rotation ticks, each row followed by its count of ticks
The counts run from 0 to 552.
[-11 -14  12   7   8  12  16  -4   9  16  -1 -27  13   2  -7   7 -27  16
  -3  -6  -1 -20  14   1  40  12   6  -8   7 -17 -42   2   0  25   9  -4
  -4   4  -3  -9  -2  19 -33 -15  43  -1 -17  14 -14  14   5   9 -11 -16]
349
[-13 -30  -4   4  -5  15 -10  -9   3  -1  -2   9  25  21  -9  -8 -18  25
  -2  -1   1 -17 -21 -17  28  -8 -12 -35 -18 -19 -14 -12  -3  19   6   3
 -20   7  -3 -17  -2  28 -13 -22  31   1  -3  16 -13  20 -25   5 -20   4]
51
[-21 -26  -4   7   8   9  -2   3   5   6 -15   3  25  18 -12 -16 -17  18
 -16 -13  -3 -25   1   7  47  -8  -6   4  12 -29 -37 -10 -11  36   0 -21
   0   7  23  -4  -4  15 -17 -10  33  13   0  15  -7  23 -13  12 -10  -7]
54
[  1 -24  -9 -18 -14  11 -10  -4   3  -4  -3   3  33  18   0 -18  -3  24
  -6 -18  -8 -27  -9 -13  30  13 -12 -31   7  -6 -28  -2 -10  26   8   0
   8   2   1 -14 -23   9   4 -30  22  20 -10  32 -24  21 -10  12 -19  -4]
446
[-12 -16  20 -23 -13  -4 -10   1  30  -4  -3   6  18   3 -29  24  -4  16
  10   3 -30   0   1   3  25   0  -4  -5   2 -16 -45   3   1  29  21 -11
 -14  13   1  -4 -13   4 -11 -21  25 -18  -4  -8 -10  -7  -3  -6 -10 -21]
249
[ -7 -23  11   0   1   1  19   7  -5   6 -26   2  26  15 -24   8 -14  20
 -16 -18  -6 -32   0 -26  20  15   0 -10   2 -10 -39 -19   3  21  13 -18
   2  20  -7  -8 -17  12  -2 -20  41   4   7   6  -5  16   0 -10  -5  13]
309
[  1  -2  14  -8 -11   5  -3  16  -2 -11   2  -9  33   8 -25   2  -4  26
 -19 -23  -7 -19  -7 -24  28  18  -6  -6  -1 -15 -42  14   5  34  20  -6
  19  10 -10 -11 -19   0 -24 -14  24   6   9   9 -13  22  -8  20 -20  -7]
214
[ -6  -3  -2   3  -4   4   1  21  -8 -16 -11   7  31  14  -7 -19  11  32
 -19 -30  -9 -18 -15  -5  36   9 -16  -6  12 -18 -46  -1 -11  22  14   1
  22  11   2 -14 -29  20   1 -28   9  13   7   3 -25  12   6   0 -20  -9]
193
[-22 -39   3  -8 -10   3 -16  -8   9  -6 -10  16   9   8 -14  -5  -3  20
  15  -5 -19 -26 -12   3  24 -17 -11 -27   3 -15 -35 -10 -12  15   9 -27
 -17  15   8  -2  -4  14   8 -28  22  -3  12  -5 -17   7 -13  -3 -22  -9]
103
[  6 -33  10  -1  -8  23 -10  -5   2   3  -3   4  26  27  -2 -21  -4  23
  -4  -7   0 -21 -10 -15  35   2  -1 -29 -10  -7 -33   6  -4  13   7 -10
   0   7  -6 -24 -19  18  -2 -28  24  16 -10  15 -33  12 -10  18 -12   0]
7
[  5 -10  26 -11 -10   1 -13  10  -5  -6  -1   4  32  27 -19  -2   5  32
  -1 -25  -8 -16  -5 -16  26  -5  -1 -21  11  -9 -26  23  -3  17  21 -14
  15   5 -16 -13 -21  -1  -1 -43  26  22   5  -8   2   0   4   2  -8  -3]
382
[ 14 -18  36   5  -6   7 -12   1  -1  -2   5  10  34  25 -28  -2  -7  25
   1 -13   9 -11   4 -19  27 -13  -7 -33 -11  -2 -23   3   5  18  18 -11
  11  15 -17  -5 -20  11  -2 -40  25  17  -8  -8 -25   8   8  -7  -1   8]
174
[-16 -20  10  15 -10   3   1  10   8  -5   9  -5  16   3 -20  13 -23  22
  13   2 -10 -13  -4 -15  28  -1  -9 -24  -8 -17 -48   0   9  31  17   3
   3  22 -13  13  -2  11 -37  -7  20  -9   8   1 -13  27  -3   3 -24  -9]
1
[  5  -4   1  16  -5   6   2  13  14  -9   2 -10  27  11 -12   4 -14  18
   6 -25  -7 -20  -1  -9  19  11 -17 -36  -4  -1 -43  -3  10  32  13   9
 -12  19 -17   0 -31  14 -12 -15  24   3 -15  18 -26  24  14  -3 -13   4]
487
[-19 -34   7  -6 -14 -12 -17  -9  -7  -8   6  21  24   6 -20   3  -5  38
  16   7 -12 -15  -5 -11  29 -16   6 -23   3 -17 -36  -2  -4   6  13 -18
   6   2  -9  -4   6  11 -14 -32  26  -8  10 -17 -11  19 -15 -10 -28 -22]
125
[-11 -20   7   1   6   4  10  12   4   9  -4 -22  12  32 -15   1 -30  18
  22  -6   9  -7 -10 -13  40  -7  -6 -20   6  -5 -20  16  -4  33   7   8
 -11  -8 -11 -10  -1  11 -34 -21  47   1  -9  10  19  11   1 -13 -15 -11]
347
[ -9  -2  21   1  -1 -17 -21   4  15  -4   5  19  38  26 -38  14 -23  22
   7   4   8   0   9  -3  34 -18 -10 -15  -3 -18 -22  -2   2  39  18  -5
  -2  -4  -2   2   0   5 -26 -19  40  10 -14  -7   0  11   7 -21   5  -5]
387
[-19   3   6   0  -4   0 -10   5   6 -11  -7  21  29  20 -32   3 -10  31
 -29   3  -1   4  -3  -2  45 -10  -8   5   4 -40 -29  -2  -5  26  15 -15
   0  -2  10 -15  -4  13 -29 -27  30   3   3 -12   4   9  -5  -6  -1  -6]
32
[-19  -5  12   2   3  -6 -15  19  15 -10 -13   5  16  26 -23  10 -18  15
  -6 -13  -2  -3 -12  14  41 -27 -13  -6  15 -30 -17   2 -14  44   6  -9
 -10  -5   1   1 -10   1  -7 -29  30  10  -4 -11  19  -9   7 -17  -2  -9]
200
[-11 -15   1  10   0   3  -1   5 -12   7   0  -6  22  22 -17   6 -30  17
   5  -1   8 -10  -7 -28  43  -7   0 -28  -8 -18 -21   3  -3  27   5  12
   1   4 -12 -11   9  22 -35 -29  35  10 -10  14   9  19   7 -17 -14   4]
304
[-18  -1   5  -5  -3  -5  -3  -3  -3   5  -8   4  26   6 -16  -7  -7  30
 -26  -8   1 -13   5  -5  50   7   3   7  17 -31 -34   2 -14  16  13 -13
  19 -11   8 -19   2  18 -28 -29  28   2   1  -3   2  12  -1   0 -10 -20]
76
[ 12 -10  35 -10  -8   5 -17   9   2  -4  -4   8  28  29 -33   1  -4  22
  -4  -4  -8  -5  -4 -12  37  -3   2 -13  -4 -16 -32  18  -4  20  27 -13
  13  13 -16 -14 -24   7  -1 -41  16  20  -2 -11 -14  -1   8   2  -6   4]
383
[ -7  -2   0  -8  -7   1  -9  21  18 -16 -19   6  27  24 -28  14 -16  17
 -11   2  -8  11 -19  -9  37   4 -13 -14 -11 -22 -27   5 -11  41  21  28
 -15   8  -8 -14 -12  11 -28 -29  15   0 -15   7   5  -4   3 -17 -12  -2]
114
[ 10 -15   7   2   0  17   3  14   5  -5 -15   6  35  20 -17  -4 -16  17
  -2 -10  -8 -12 -15 -24  33  22 -13 -17 -22  -9 -34  -8  -2  38  19  12
  -2  20 -13 -16 -21  10 -18 -12  21  10  -8  23 -18  21   1  -4 -13  14]
49
[-17 -32  -6   8  -1   8   1   7   0  -4 -15  15  12   1 -14   1 -15  15
   4   3 -22 -18 -12 -10  37   7  -7 -15  -6 -27 -48 -13  -8  16   6 -12
  -7  26  -2  -6  -5  30  -7 -23   6  -9   8   2 -29  14  -8  -9 -28  -6]
145
[ -8 -28   1 -16  -6  -6   3   8   2  -4 -16  -7  18   6 -27  28 -13  25
   6  -2 -24 -10 -21 -30  20   6   1 -20  -3 -17 -39  13  -2  16  22  -4
  -9  15 -19 -15  -9   5 -18 -39  29 -15   7   5   9  10 -11  -7 -26  -7]
165
[ -4   8  -3  -6  -5   6   3  10  22 -27   5 -11  27   1 -10   2   4  25
  -9 -27 -14  -4  -4  19  34   9 -17 -14  13 -11 -45   6   2  31  14  11
  -9   7  -4  -7 -32  16 -15 -20   9  -8 -16   3 -30   7   7   9 -16 -17]
67
[ -1 -22  10 -20  -5   0 -11  -1  28  -6  -6   3  34  39 -19  -3 -15  17
  19  -8   3  -7  -6  -4  23 -12 -19 -28  -9   7 -19  -6  -3  36  15   5
 -14  -3  -4 -14 -14  -3 -12 -16  46   2 -14  21  -7  13 -13 -11  -7  -2]
134
[-16 -20  -6 -33 -10 -16 -10  -4  19  -4 -12  -1  21  -3 -11  20  -1  20
  12   0 -28  -4  -2   0  20  -4  -8 -36   8  -8 -39   0 -14  17  14   5
 -18  -5   1 -14 -11  11  -7 -35  24 -14 -18   0  -3   1   2 -20 -23 -23]
416
[ 14 -19  25 -11  -2  11   4  14  16  -4  -7  -8  17  27 -13 -19  -3  19
  29 -20   0 -15  -1   9  32   0  -7  -7   6  11 -40   7  -8  32   9   3
  11  -2   2  -9 -26   9  -2 -23  31  14  -8  10 -32   5   4   1 -12 -15]
528
[ -7 -26   7 -18 -10   2  -8   0   2   8 -28   7  13   6 -16  13   1  20
  -5   0 -28 -10 -13 -18  37  13   3   0   0 -24 -49   6 -18   9  21 -12
  -2  14   1 -17 -11  17  -3 -40  13  -3   1  -3 -10  -8  -9   1 -21 -13]
332
[-22  -2 -12  22   6   1   8  21   1  -4 -12 -14  12   8 -11  13 -25  21
  -6 -13  -4  -3 -11  -1  40  -4 -19 -21   9 -32 -28   7  -4  31   7   7
 -23   8 -13  -8  -3  27 -26 -27  26   1 -11  10  12   3   2 -16 -18  -5]
326
[-12 -11  19   6 -10  -4 -19  13  -8 -11   8  -4  22  11 -28   0  -8  33
  -1 -18 -10 -29   7 -13  35  -8   2 -10  13 -18 -37  16   4  30  14 -19
  26  15  -6  10 -11 -10 -20 -19  27  12   9   1   0  23   3  14 -24  -8]
170
[ 14  -7  32   7  -2   8   7  14   0 -15   1   5  19  29 -22  -9  -5  31
  24 -26  12 -18 -12  -4  21 -17 -10 -22   5   5 -26   7  13  23  12  -9
   5   8 -24  -6 -32  10 -10 -33  31   3  -5 -15 -19   8   2  -4 -13  -6]
130
[-11  -7  12   2  -7  13 -21   3  21 -13  -3  25  29  15 -19   4   0  27
 -21  -4  -7   0  -9   8  43 -11 -20  -8  -9 -33 -27 -12  -1  28  12 -14
 -19  18   3 -11 -22  15  -6 -28  13   6 -11   0 -20   0 -11  -4  -5  -6]
197
